Each scene shows the same named points in several views, each turned, perhaps mirrored, and shifted as a whole.
A view may leave some points out, and in a few views one point is out of place. Which views, in the order they come, and which point in each? Write none if none.
Scene 1:
panel a:
  Nuzof [ 5 14 40 35 16  6]
  Kive [-20  18  31   2   4   5]
  nov [-38  -5  11  10  -2  -3]
  lil [-34  -2  15  23   4 -11]
  Gif [ 4 26 40 27 20  3]
  niv [-38   0  23  15  -1 -10]
  rav [-16  20  19   8  11   3]
panel b:
  lil [ 52  26 -36  17   7  12]
  Nuzof [ 42  43 -52   1  49  -3]
  rav [ 33  21 -42  -7  24  14]
  nov [ 46  17 -23  11   2  11]
  niv [ 41  22 -33  18   4   5]
  pag [ 30  38 -51 -13  56  -3]
  Gif [ 32  39 -60  -5  48   4]
  Kive [ 24  19 -38  -4  22   4]
panel c:
  nov [ 58   2 -17   9  39   1]
  Gif [ -5   1 -18  -1  24  13]
  Nuzof [  2  -5 -18  -3  29  25]
  rav [ 22   5 -16  13  34  -4]
  lil [ 51  -5 -20  -2  30   3]
  niv [ 53   7 -17   0  31   5]
panel d:
  lil [ 32   9 -24 -34 -54 -16]
  niv [ 25  14 -25 -26 -60 -12]
  rav [ 19  21   2 -25 -41 -23]
  Kive [ 11  23   1 -17 -48 -17]
  Nuzof [ 15 -19  -5 -26 -40  -6]
  Gif [  7   4   5 -21 -13 -16]
panel e:
  nov [  9  60   9   2 -29 -43]
  pag [-35  59   7 -10 -28  14]
  Gif [-33  63  17   2 -26   9]
  niv [  8  61  11  13 -31 -33]
  Kive [ -1  71   9  -8 -31  -9]
Views that do not fit: panel d
  out of place in panel d: Nuzof
Scene 2:
panel a:
  mufa [ -8 -24 -22  -4  14 -13   6  15]
  roga [ -4 -33 -18  -7  -9 -18  10  12]
  Gadok [-11 -18 -28   2   0 -14  10   5]
  Dege [-17  -3 -28   2   1  -5   8  -5]
  laput [ -4 -21  -7 -10   3  -1   8   8]
  ravub [  3 -17 -16 -16  -1 -19  16   6]
  tafir [ -1 -37 -28  -3   0 -10  14  23]
  fopaz [-19 -24 -22 -10 -10  -5  -1   5]
panel b:
  zige [ 17   9  13 -20   5  -6 -39 -39]
  laput [ 17   5   8 -32   4 -15 -43 -31]
  roga [ 22  -9   6 -13   8 -14 -44 -43]
  bezag [ 16  11  20 -38  -2  -2 -56  -8]
  zomo [ 13  23   6 -30   9 -20 -29 -30]
  mufa [ 24   2  -2 -19   1  -6 -30 -33]
  Gadok [ 19   8   4 -14   8 -11 -28 -48]
panel c:
  Dege [ 40   2 -15   2 -18   8 -22  12]
  tafir [ 12  -3  13   2 -11   0   1  24]
  zomo [ 28  10 -17   5  -5  -4 -18   8]
  mufa [ 19  -4  -4   6 -19  -9  -7  24]
  fopaz [ 17 -11  -1   6 -17  12 -26  17]
  roga [  8  -3  11   0 -22   2 -11  13]
  ravub [ 12   1  -3  -2 -17  -5  -8   0]
  bezag [ -1  11  -5  20  16 -11 -25  25]
  Gadok [ 29  -2  -1   0 -22   4 -11  17]
panel d:
  mufa [ 19 -33 -25 -35  52  -5  13  -6]
  laput [ 30 -29 -31 -51  60  -5  13 -17]
  tafir [ 25 -44 -17 -48  51   3   9   7]
  roga [ 38 -37 -24 -47  45   3  15  -1]
  Dege [ 27 -20 -35 -31  48   6  -9 -21]
  fopaz [ 36 -17 -31 -43  54  12   9  -3]
  zomo [ 22 -25 -34 -45  54  -8  -6 -25]
  zige [ 27 -31 -28 -45  59   6   4  -8]
panel e:
  zige [  5 -26   2 -19   6 -26  10 -27]
  roga [ 23 -23   9 -13  -3 -32  15 -21]
  ravub [ 22 -11   5 -25 -11 -24  12 -26]
  Dege [ -5 -22  -9 -14  -9 -10   1 -25]
  zomo [ -2 -15  -4 -33  -3 -13   6 -31]
  laput [  8 -19  10 -27   5 -19  17 -29]
  tafir [ 28 -20   7 -20   1 -40  12 -26]
  mufa [ 19 -25   3 -23   8 -18   1 -18]
panel f:
  laput [  4   4  -7 -23  -4 -19   9  -2]
  fopaz [ 16   6  -8 -25 -26 -26   6  -8]
  bezag [  4  21   0 -11   9  -2  18 -10]
  mufa [ 13  -6 -15 -25 -11  -9  -6  -3]
  Gadok [ 14 -14  -8 -30 -22 -18   1  -2]
  roga [ 13  -3 -13 -14 -19 -24   1  11]
  ravub [ -4  -4 -13 -26 -15 -20   2  13]
  zige [ 14  -3  -3 -22 -15 -15   9  -5]
  Dege [  8 -13  -3 -45 -22 -21   8 -13]
  tafir [ 18  -6  -9  -8 -20  -6   0   9]
panel g:
  tafir [ -7   1  17   2 -16   5  -6  -1]
  ravub [20 -9 14  4 -5 -4 -4  5]
  fopaz [ 14 -12  -3  -1 -27  13  -9   5]
  Gadok [  5 -17   1  -1 -14   3   3  -2]
  bezag [  0 -11  21  28 -23  13 -18  35]
  zige [  2 -14   7   7 -22   7  -2   9]
  Dege [ 11 -29 -11   4 -16   2   8   6]
  roga [ 11  -5  18  -4 -18   6  -8  -2]
  zomo [ 11 -25   1  17 -10  -2   4  18]
  mufa [ -2 -17   8   3  -4   9 -10   3]
Views that do not fit: panel e
  out of place in panel e: tafir
